(in the rows, 128 means zero)
Rotation paths and how fast each direction turns (degrees per step)
Each turn is a multiple of 5 degrees from 10 to 175, or 0.

[124 133 121 123 142 129 121 127 128]
[129 122 127 124 124 127 128 126 145]
[137 125 120 121 137 125 130 137 123]
[125 120 130 118 128 134 129 117 130]
[135 128 132 131 136 114 136 127 130]
[131 114 133 130 130 138 128 128 122]
[124 130 130 134 140 122 125 117 126]
[130 123 133 138 129 135 130 133 140]
[128 126 122 130 139 128 115 133 122]
[119 127 125 125 131 133 126 123 143]
[140 128 121 127 133 119 126 134 134]
[123 120 125 115 131 135 128 129 127]
[134 127 126 125 133 116 132 116 132]
[124 121 125 128 127 126 127 133 123] : 125
[126 128 132 138 130 130 126 127 126] : 40

[129 122 127 128 128 127 111 128 134]
[135 120 129 130 122 117 122 129 130]
[134 114 127 122 132 124 125 133 130]
[128 122 125 127 132 128 112 130 132]
[135 123 126 132 124 117 116 128 132]
[135 116 126 124 131 120 127 134 127]
[128 121 124 124 135 127 116 133 132]
[132 126 125 132 126 119 116 132 133]
[136 119 126 127 129 117 126 135 129]
[129 120 124 123 137 126 121 137 130]
[129 127 124 132 128 122 113 134 133]
[135 123 126 131 125 116 125 136 130]
[129 117 125 123 135 126 125 141 129]
[133 126 130 129 125 122 135 128 126] : 110
[121 128 125 123 126 123 130 126 131] : 0

[119 131 130 131 130 134 134 119 116]
[121 117 126 135 121 134 137 128 129]
[127 113 130 137 136 124 126 125 127]
[132 116 130 121 126 127 123 125 140]
[131 129 134 123 128 123 113 118 126]
[131 131 123 117 115 134 126 120 124]
[123 129 121 133 121 130 121 128 114]
[123 119 115 124 128 133 132 134 124]
[118 120 129 130 136 126 119 138 127]
[126 123 133 115 138 132 128 128 133]
[121 133 142 125 126 135 120 123 130]
[126 129 130 127 126 140 134 115 123]
[119 124 127 140 119 134 128 123 128]
[135 129 132 126 130 133 123 128 130] : 60
[125 129 128 123 132 122 125 127 134] : 65
[133 124 126 130 123 123 126 123 129] : 35

[135 122 136 121 126 133 134 115 131]
[138 128 128 116 133 137 134 125 126]
[130 121 123 122 131 135 141 134 123]
[132 115 126 128 117 136 136 133 127]
[141 119 124 124 119 130 124 131 127]
[138 119 120 122 132 122 121 130 120]
[130 114 133 131 134 125 125 129 117]
[135 122 139 134 127 135 121 124 120]
[139 132 128 133 131 138 121 127 119]
[130 128 119 140 134 134 128 130 118]
[126 122 122 144 125 131 127 122 125]
[131 125 122 135 123 130 120 115 133]
[129 127 119 126 137 127 120 115 130]
[133 134 123 123 131 128 125 128 128] : 100
[127 124 127 120 127 131 131 130 132] : 25
[128 125 125 126 126 132 128 122 121] : 0

[129 128 143 129 128 116 126 122 119]
[134 136 138 120 123 119 130 134 128]
[144 130 135 133 118 125 122 130 132]
[133 124 141 132 124 121 125 122 118]
[131 134 138 120 126 113 128 132 124]
[141 135 137 131 122 122 126 133 136]
[139 125 142 134 122 127 125 124 121]
[132 128 136 121 123 113 127 129 119]
[136 135 136 129 126 116 126 133 135]
[139 132 143 134 123 130 127 126 127]
[135 124 137 123 119 121 125 128 118]
[135 131 133 127 126 110 124 131 132]
[137 135 143 134 127 126 127 126 131]
[123 131 129 127 134 120 129 127 129] : 100

[118 125 139 131 124 127 124 126 119]
[123 131 128 134 122 130 122 115 121]
[125 138 120 125 127 134 120 120 132]
[121 133 124 119 130 130 122 134 134]
[119 122 132 118 125 124 125 136 128]
[122 119 136 124 119 131 128 124 122]
[126 130 134 129 125 140 125 117 123]
[124 139 132 131 133 134 119 124 128]
[119 134 126 128 130 122 115 131 132]
[118 123 122 123 122 122 123 129 132]
[122 121 126 118 120 136 131 126 128]
[126 132 136 120 128 141 129 128 123]
[127 136 140 128 130 130 118 129 123]
[125 130 129 131 120 132 125 132 129] : 0
[129 132 127 126 131 136 131 127 132] : 85
[126 131 128 137 131 127 126 123 128] : 60
[121 123 127 130 129 130 135 129 125] : 70

[128 136 134 129 125 122 139 126 140]
[125 139 140 133 121 130 127 124 129]
[126 128 136 126 118 136 139 127 130]
[117 131 138 125 130 140 125 132 128]
[115 127 126 121 121 129 132 136 129]
[114 136 125 131 136 130 130 133 134]
[120 138 123 134 119 122 132 134 126]
[130 140 130 136 132 131 141 129 129]
[131 137 136 132 122 130 130 138 120]
[131 128 137 124 131 131 140 139 131]
[124 134 141 124 129 126 123 138 132]
[122 130 133 123 122 121 136 131 140]
[119 139 137 133 127 128 126 124 136]
[120 127 123 127 127 133 127 124 127] : 35
[131 132 128 134 125 128 131 121 127] : 60
[129 126 127 127 133 130 136 126 133] : 160

[125 135 137 119 116 128 122 130 118]
[123 137 123 132 131 112 120 130 132]
[144 127 129 133 125 119 137 130 121]
[115 121 123 132 116 126 136 124 124]
[126 126 126 135 133 131 116 129 114]
[125 124 136 135 144 123 136 131 132]
[131 119 127 119 128 134 136 140 124]
[117 124 121 117 134 127 124 117 127]
[134 128 144 121 130 123 119 128 126]
[121 137 129 121 125 117 135 135 134]
[138 127 115 125 121 120 124 128 122]
[123 129 133 135 123 121 132 112 123]
[124 128 135 137 121 128 123 142 121]
[129 128 130 118 130 128 126 127 132] : 40
[132 129 125 128 131 125 133 134 132] : 95

[120 132 128 125 134 121 136 129 139]
[115 125 134 120 136 123 130 128 124]
[127 127 139 124 132 122 140 133 135]
[115 123 136 124 123 130 135 129 125]
[122 134 132 129 128 129 142 137 130]
[117 126 131 120 131 138 132 135 123]
[131 135 139 123 128 132 133 141 128]
[120 128 135 123 120 139 125 134 131]
[124 143 132 129 122 130 126 138 128]
[119 134 127 119 129 137 121 134 133]
[128 139 134 123 130 123 119 137 128]
[122 130 134 120 125 129 120 127 142]
[118 139 133 129 126 117 123 129 131]
[132 126 128 122 136 129 126 131 126] : 85

[123 139 143 131 125 132 126 130 125]
[135 117 128 123 127 130 115 133 131]
[138 139 134 129 138 124 128 123 128]
[124 118 137 134 127 135 123 118 129]
[122 138 138 117 131 127 121 134 132]
[140 122 133 135 125 129 119 134 122]
[134 134 131 124 136 132 126 119 139]
[121 122 140 133 134 123 123 122 122]
[128 136 136 123 118 135 122 133 133]
[137 120 128 126 139 124 119 132 126]
[135 137 137 134 127 129 129 115 130]
[118 117 135 126 135 135 120 125 130]
[132 138 138 122 123 120 121 134 127]
[118 128 132 127 126 128 128 127 127] : 95
[127 137 129 127 132 133 131 130 128] : 175

[126 122 137 128 118 130 129 128 133]
[130 131 114 126 130 124 133 134 132]
[131 115 132 127 127 128 128 124 118]
[119 136 129 124 121 130 133 135 131]
[140 121 123 132 130 129 133 125 132]
[118 125 128 120 125 120 123 130 125]
[132 130 127 130 128 140 137 134 126]
[132 124 126 127 119 118 126 121 132]
[124 124 128 122 137 129 133 138 127]
[131 123 125 132 116 137 127 125 125]
[129 133 126 123 129 117 136 130 128]
[130 115 131 127 131 136 127 131 131]
[122 131 117 128 121 125 131 130 123]
[132 133 127 123 131 128 127 136 128] : 155
[122 128 131 129 127 135 128 132 132] : 130

[138 121 127 121 129 124 127 124 117]
[125 126 130 138 129 135 133 118 118]
[125 122 122 120 136 123 129 117 128]
[126 122 133 129 137 133 139 134 123]
[127 121 126 132 130 114 135 126 130]
[136 113 134 126 126 134 131 129 128]
[137 129 126 133 129 121 131 121 116]
[122 117 132 128 127 133 126 116 122]
[132 128 120 122 140 130 137 122 125]
[118 121 134 130 134 124 134 130 121]
[133 118 123 130 131 125 138 125 136]
[135 119 136 127 128 124 130 134 117]
[133 123 126 139 124 126 133 116 125]
[134 127 127 120 130 133 128 130 129] : 135
[128 125 130 129 129 124 132 135 134] : 60

[128 125 129 137 139 131 129 129 120]
[124 132 137 134 135 122 122 132 122]
[128 129 133 136 132 120 137 128 123]
[126 133 139 138 124 129 131 128 129]
[128 132 127 141 134 128 131 122 129]
[122 124 132 140 133 133 125 130 128]
[122 130 128 136 140 121 123 127 127]
[120 122 135 136 131 122 132 131 125]
[121 137 134 136 126 119 129 125 131]
[124 125 128 140 128 129 137 123 130]
[118 132 128 137 130 133 122 124 133]
[119 123 122 135 137 127 129 124 128]
[113 126 131 130 131 124 125 131 128]
[126 135 130 127 126 127 120 128 130] : 160
[128 126 124 130 133 135 123 127 129] : 65

[133 116 127 134 128 134 133 132 126]
[127 134 126 133 127 132 124 123 116]
[135 126 123 122 134 129 123 122 135]
[122 119 129 120 126 123 134 125 121]
[141 125 133 132 120 130 129 127 125]
[129 132 118 133 132 135 135 126 125]
[127 121 125 130 135 121 118 120 126]
[128 123 131 116 127 138 128 128 123]
[136 131 122 126 119 120 133 124 124]
[134 121 129 134 137 132 136 127 128]
[120 127 127 132 126 132 123 117 122]
[136 122 120 121 128 132 121 129 132]
[129 129 126 120 131 122 136 129 116]
[123 125 131 127 131 127 129 121 133] : 100

[137 136 130 124 122 123 135 130 125]
[134 131 123 127 139 126 133 132 136]
[127 127 112 129 129 127 133 126 122]
[133 125 131 135 133 127 136 121 121]
[131 138 128 139 127 135 131 133 130]
[126 140 125 126 128 117 132 131 125]
[135 131 126 120 131 130 139 126 130]
[137 123 118 134 132 124 129 131 128]
[122 129 123 136 136 129 135 123 122]
[134 134 131 135 120 132 135 127 119]
[132 139 131 133 132 124 131 134 133]
[126 135 117 120 127 127 136 129 129]
[139 122 125 126 132 121 135 124 124]
[137 126 133 129 128 131 128 129 130] : 120
[126 128 134 128 136 123 129 126 130] : 155

[121 135 128 125 130 132 118 136 125]
[134 124 138 123 131 131 121 120 123]
[127 130 129 130 129 121 125 120 141]
[123 141 129 137 127 137 133 128 128]
[132 124 122 127 141 132 133 123 123]
[125 124 125 137 135 119 119 133 131]
[133 131 140 131 129 132 128 139 129]
[137 131 122 117 132 133 123 127 135]
[116 129 128 131 127 132 117 123 130]
[127 133 142 128 134 126 133 120 125]
[139 134 120 135 130 125 129 123 134]
[119 125 123 136 132 137 131 136 131]
[129 130 131 122 142 125 128 135 120]
[119 126 128 130 127 126 127 130 134] : 125
[126 130 122 125 128 136 129 130 129] : 95

[135 127 142 118 135 125 124 130 127]
[131 130 141 134 130 135 120 127 118]
[133 134 132 129 136 139 136 118 122]
[130 127 140 113 134 129 131 123 128]
[134 125 141 123 125 136 123 133 119]
[139 136 136 136 138 135 128 126 122]
[127 130 140 124 138 129 131 116 127]
[129 123 140 118 125 139 127 125 120]
[141 132 134 126 132 136 129 134 121]
[132 134 139 129 141 124 126 124 127]
[123 126 141 127 130 136 125 118 120]
[136 129 131 122 129 142 134 126 120]
[138 132 136 119 138 126 129 131 127]
[128 126 127 132 122 135 126 130 123] : 115

[128 137 129 126 114 132 131 124 118]
[130 128 131 120 114 137 133 135 129]
[124 129 124 127 116 136 125 131 138]
[126 136 124 132 115 134 123 118 131]
[132 133 130 123 116 136 133 121 120]
[127 126 128 117 116 139 133 130 130]
[118 126 125 129 116 137 124 127 136]
[125 130 131 133 116 133 127 115 129]
[134 130 128 121 120 134 136 118 129]
[122 124 121 117 120 138 131 127 130]
[113 124 128 129 117 132 127 123 130]
[126 127 134 132 116 130 135 117 133]
[132 128 125 120 121 132 137 118 133]
[124 127 120 127 130 129 123 129 131] : 100
[123 124 131 124 127 129 129 135 124] : 85

[132 132 128 126 120 134 124 114 125]
[122 123 124 117 123 134 123 123 119]
[132 116 119 128 121 127 122 128 124]
[136 124 123 133 130 132 119 115 126]
[133 127 128 119 130 137 126 118 120]
[134 124 123 121 115 131 127 127 121]
[125 124 121 132 117 129 118 118 126]
[127 120 122 124 134 135 119 120 121]
[142 121 123 121 127 133 128 126 121]
[137 130 126 127 116 131 123 117 126]
[120 126 125 122 123 134 121 118 122]
[130 114 119 123 125 131 122 129 121]
[140 122 122 133 126 129 121 118 127]
[121 130 127 126 120 127 128 129 127] : 80
[129 121 132 124 125 126 125 122 128] : 0
[129 131 128 135 125 126 125 123 132] : 115

[141 121 125 120 128 131 125 126 131]
[130 121 136 120 129 132 129 119 134]
[130 120 136 121 120 126 127 124 122]
[127 113 131 128 133 131 123 129 123]
[134 125 137 131 133 127 118 123 125]
[142 124 125 123 130 128 122 127 127]
[134 121 133 120 132 133 128 120 137]
[132 122 137 118 120 126 127 122 126]
[125 113 132 125 129 131 126 128 122]
[129 123 138 132 134 127 119 124 123]
[141 123 127 126 131 128 119 127 122]
[137 122 130 123 135 133 126 123 135]
[135 125 136 120 122 127 128 121 130]
[130 134 133 129 123 123 126 125 126] : 140
[130 126 133 128 127 127 125 136 133] : 0

[130 129 129 134 128 110 131 131 132]
[123 127 125 139 116 121 121 126 128]
[120 128 130 126 118 122 133 118 137]
[132 135 132 137 124 130 136 123 139]
[126 143 135 131 122 126 132 127 121]
[133 129 129 131 125 114 139 123 124]
[133 131 118 135 115 122 127 128 127]
[122 134 126 124 120 117 128 129 137]
[126 129 132 140 128 119 128 127 139]
[119 133 135 137 119 126 126 121 125]
[128 128 131 128 122 124 141 116 129]
[138 138 124 136 119 128 135 127 131]
[127 141 129 125 122 117 132 133 126]
[122 129 124 132 128 128 135 131 128] : 0
[131 123 129 126 133 123 133 126 132] : 140
[126 126 132 132 131 124 126 127 121] : 85
[131 131 132 128 128 134 134 124 125] : 55

[130 127 134 132 117 117 126 116 130]
[137 136 131 128 128 135 116 123 130]
[129 132 124 115 134 120 125 125 137]
[131 131 140 131 130 113 128 127 126]
[138 128 132 126 115 129 122 122 133]
[123 137 130 122 134 130 117 120 133]
[137 128 126 127 135 113 126 128 132]
[133 134 139 127 119 121 133 120 128]
[133 128 135 123 125 134 113 128 136]
[125 132 121 124 134 119 122 117 133]
[142 135 134 130 132 118 130 128 125]
[131 129 137 117 116 127 126 126 136]
[123 129 134 129 134 125 113 122 133]
[127 129 122 131 129 132 122 123 128] : 95
[124 128 129 121 130 132 125 131 132] : 110

[131 121 133 128 142 128 126 118 133]
[134 123 134 116 130 125 116 127 133]
[135 125 134 124 140 132 130 137 133]
[136 122 133 116 133 127 137 123 129]
[136 119 133 128 133 134 123 122 134]
[128 125 134 119 139 120 121 126 134]
[138 125 132 118 130 133 126 136 133]
[134 123 132 124 141 130 138 125 131]
[135 119 133 120 129 129 124 117 132]
[132 123 134 127 139 128 119 129 136]
[134 127 135 112 133 124 130 133 131]
[139 121 131 125 136 138 134 128 131]
[130 121 133 122 138 124 128 115 134]
[123 130 128 129 136 123 131 127 128] : 155
[127 124 127 132 127 129 126 118 128] : 90

[124 121 120 130 118 133 125 139 122]
[120 117 140 124 122 132 132 130 132]
[131 131 138 130 120 121 133 133 117]
[130 121 120 133 116 130 134 128 123]
[131 120 137 120 121 137 132 123 128]
[131 133 134 125 117 128 121 133 116]
[120 119 121 130 115 129 125 131 126]
[123 118 140 123 123 128 130 122 129]
[132 132 134 132 119 122 129 124 116]
[126 123 118 128 116 132 132 119 124]
[129 122 137 117 124 134 125 118 124]
[125 134 131 131 121 128 118 126 115]
[115 121 120 129 120 127 127 122 126]
[129 128 133 119 131 125 130 127 127] : 125
[129 131 137 132 129 132 127 127 130] : 120

[136 120 134 122 126 134 136 125 126]
[122 125 126 119 139 126 135 128 133]
[124 123 136 131 125 119 139 124 125]
[138 129 127 128 131 128 141 134 136]
[122 120 133 132 132 137 135 125 133]
[132 119 130 116 127 125 137 128 125]
[123 133 131 127 139 123 138 128 131]
[130 122 131 134 120 123 139 125 131]
[133 125 132 124 132 135 136 137 134]
[122 121 130 124 134 132 134 118 131]
[128 122 130 122 127 118 137 133 128]
[130 135 133 133 134 127 140 125 132]
[129 116 126 132 123 130 136 128 135]
[133 126 133 125 124 126 128 133 123] : 140
[127 127 132 124 127 128 136 127 134] : 0
[131 125 120 125 126 125 128 131 131] : 155

[133 118 126 138 120 127 126 135 129]
[120 120 128 122 125 123 134 135 133]
[122 116 124 132 126 128 127 118 127]
[129 118 126 134 129 129 126 136 138]
[122 117 130 120 131 121 126 130 127]
[124 119 118 129 128 132 120 122 130]
[126 124 127 133 136 124 124 133 139]
[126 122 125 122 130 119 118 130 121]
[123 130 115 126 129 133 121 128 133]
[124 130 128 134 139 118 123 127 132]
[129 128 121 127 128 124 118 134 119]
[117 137 119 125 132 128 126 132 132]
[124 134 129 139 135 121 123 124 122]
[127 129 128 135 130 130 129 121 133] : 115

[127 135 131 124 129 141 122 135 119]
[127 139 140 116 127 123 129 130 128]
[122 142 129 130 125 125 122 121 138]
[122 134 124 125 125 144 121 128 128]
[131 135 138 114 134 135 129 126 126]
[126 141 135 128 136 121 125 127 134]
[117 140 125 131 124 134 120 131 123]
[129 133 136 117 121 138 126 124 123]
[132 137 135 123 133 130 124 125 141]
[117 139 123 128 135 134 123 131 133]
[122 136 131 121 128 136 128 122 116]
[135 138 142 127 130 129 123 125 128]
[124 138 129 127 126 129 119 137 137]
[128 127 131 120 126 127 134 125 124] : 115
[129 128 130 124 131 124 129 135 133] : 100

[136 128 124 121 123 129 123 123 135]
[122 135 123 125 128 127 125 131 139]
[134 133 117 124 129 131 127 121 131]
[121 136 122 128 125 130 135 125 136]
[128 131 117 127 136 129 134 122 127]
[121 127 126 128 125 131 140 121 131]
[124 125 124 124 141 127 135 127 127]
[124 118 131 123 126 132 135 120 128]
[118 124 130 121 137 129 129 131 128]
[127 120 132 120 128 133 125 120 125]
[116 130 135 120 131 130 122 130 129]
[131 130 129 121 130 132 119 121 121]
[120 138 136 123 123 131 125 127 126]
[129 127 120 128 127 132 131 132 133] : 20
[122 129 132 129 121 129 130 129 132] : 160

[130 129 136 131 119 118 120 123 131]
[131 136 130 141 121 129 130 134 137]
[130 128 136 125 121 119 130 124 140]
[133 129 129 141 133 127 127 128 140]
[119 131 135 127 130 120 135 126 138]
[129 122 134 139 134 130 126 119 135]
[116 138 134 134 130 120 129 126 131]
[126 124 138 139 122 132 131 118 129]
[125 139 134 135 125 121 118 126 128]
[129 129 134 137 116 130 136 128 132]
[132 133 136 128 121 122 119 124 137]
[132 130 129 141 125 123 135 134 138]
[127 129 136 122 126 126 127 122 144]
[126 134 124 133 131 126 128 134 127] : 145
[134 130 127 127 120 127 127 132 129] : 40
[125 131 129 122 128 120 125 127 128] : 175
[123 125 132 133 125 127 125 130 134] : 0

[123 138 121 126 122 128 131 122 135]
[111 128 131 130 127 125 128 130 132]
[121 126 126 121 126 138 130 121 136]
[119 120 129 138 126 133 136 130 132]
[127 131 118 129 122 131 134 124 140]
[115 132 127 136 123 123 132 130 131]
[118 135 124 119 125 129 126 123 137]
[112 124 133 130 127 132 132 127 129]
[126 124 122 126 125 137 132 124 141]
[119 128 124 139 122 130 137 129 131]
[124 135 120 126 125 125 129 125 141]
[111 133 130 130 123 127 130 126 127]
[119 126 127 121 129 133 126 124 141]
[122 130 132 122 130 126 124 127 126] : 70

[134 139 124 126 127 116 129 138 129]
[139 126 143 126 129 130 128 131 133]
[120 126 132 136 126 125 119 140 131]
[132 141 126 131 120 132 136 137 129]
[128 118 138 125 121 137 131 132 130]
[121 126 122 135 118 130 121 133 119]
[134 129 125 129 118 128 144 124 123]
[130 113 130 119 121 125 125 127 125]
[131 129 124 137 123 117 122 126 118]
[132 127 131 126 127 116 141 127 133]
[135 123 132 121 128 121 117 135 131]
[131 136 135 142 130 121 125 131 126]
[125 130 132 125 125 125 135 139 141]
[133 126 126 122 132 130 133 133 127] : 120
[127 132 132 130 130 133 127 134 133] : 35

[130 131 126 111 139 133 124 129 135]
[118 124 119 125 141 131 122 133 132]
[115 119 126 123 126 121 121 136 129]
[127 121 130 123 125 122 113 128 117]
[136 124 120 128 130 121 115 118 125]
[137 129 120 119 122 128 120 124 140]
[131 130 129 125 132 138 116 131 141]
[119 124 133 132 136 125 119 128 141]
[123 122 139 118 131 116 124 127 134]
[129 126 130 113 140 123 122 124 121]
[127 125 112 118 135 123 125 125 127]
[126 125 115 119 123 131 119 136 132]
[124 123 126 133 127 133 108 134 127]
[131 130 132 127 131 134 124 130 123] : 125
[126 125 135 130 127 122 126 126 124] : 70

[129 116 120 132 126 127 125 126 140]
[129 137 119 131 125 121 120 123 137]
[120 128 131 131 132 126 129 117 140]
[125 130 132 140 133 117 122 132 133]
[139 127 134 135 135 126 122 120 133]
[134 123 132 125 127 111 126 128 135]
[132 138 133 125 130 119 127 115 124]
[123 120 137 131 132 118 135 122 123]
[134 129 130 137 130 121 124 127 114]
[136 114 126 126 126 128 132 118 122]
[127 127 119 126 118 117 128 125 120]
[122 128 122 132 125 132 132 112 122]
[119 119 120 139 125 123 129 130 124]
[124 122 129 127 126 123 131 133 130] : 155
[130 131 135 127 132 124 126 128 133] : 25

[133 122 118 138 119 132 123 122 133]
[139 124 120 137 123 129 134 119 121]
[137 123 121 134 120 129 125 119 137]
[140 124 124 128 121 128 136 120 125]
[135 121 123 127 114 126 125 120 135]
[135 122 119 126 115 128 136 123 121]
[129 120 119 131 113 129 122 123 131]
[133 123 115 132 120 133 134 124 122]
[133 122 119 138 118 129 122 122 131]
[139 125 116 135 123 132 135 123 126]
[137 123 124 135 120 125 124 117 132]
[141 125 120 128 120 130 136 121 128]
[135 121 125 129 115 123 125 118 131]
[134 129 133 123 128 125 130 124 132] : 45
[127 130 127 129 130 120 130 135 130] : 0

[120 129 132 119 120 139 134 126 128]
[127 130 129 129 128 128 125 111 137]
[123 124 114 132 129 122 121 125 124]
[123 118 128 120 117 128 133 132 123]
[126 133 140 120 122 129 124 117 130]
[123 134 117 129 133 133 119 120 125]
[123 116 117 128 122 129 134 129 132]
[125 123 136 126 118 117 128 122 128]
[124 134 130 121 130 128 117 122 116]
[124 125 119 120 126 142 128 128 133]
[122 125 128 134 119 124 131 120 142]
[124 125 127 130 128 118 123 118 116]
[128 122 125 114 124 133 122 132 121]
[122 132 125 132 129 128 128 129 121] : 120
[131 129 131 128 134 126 127 120 125] : 110
[127 134 131 123 129 136 126 128 129] : 85

[138 124 134 133 118 133 129 133 132]
[125 119 130 129 125 138 116 129 127]
[123 138 130 124 119 139 128 135 126]
[123 124 132 136 118 134 134 122 132]
[125 124 124 134 116 125 120 136 129]
[117 133 131 137 130 135 122 129 126]
[125 141 131 131 120 127 125 124 137]
[120 127 118 134 123 126 126 120 127]
[127 138 128 138 125 119 124 133 121]
[129 133 131 140 135 128 122 119 134]
[129 136 123 123 125 121 119 122 126]
[129 134 121 135 131 130 134 121 117]
[141 130 133 135 126 120 126 124 127]
[126 132 125 122 124 130 133 123 128] : 90
[126 125 128 123 134 124 132 131 131] : 0
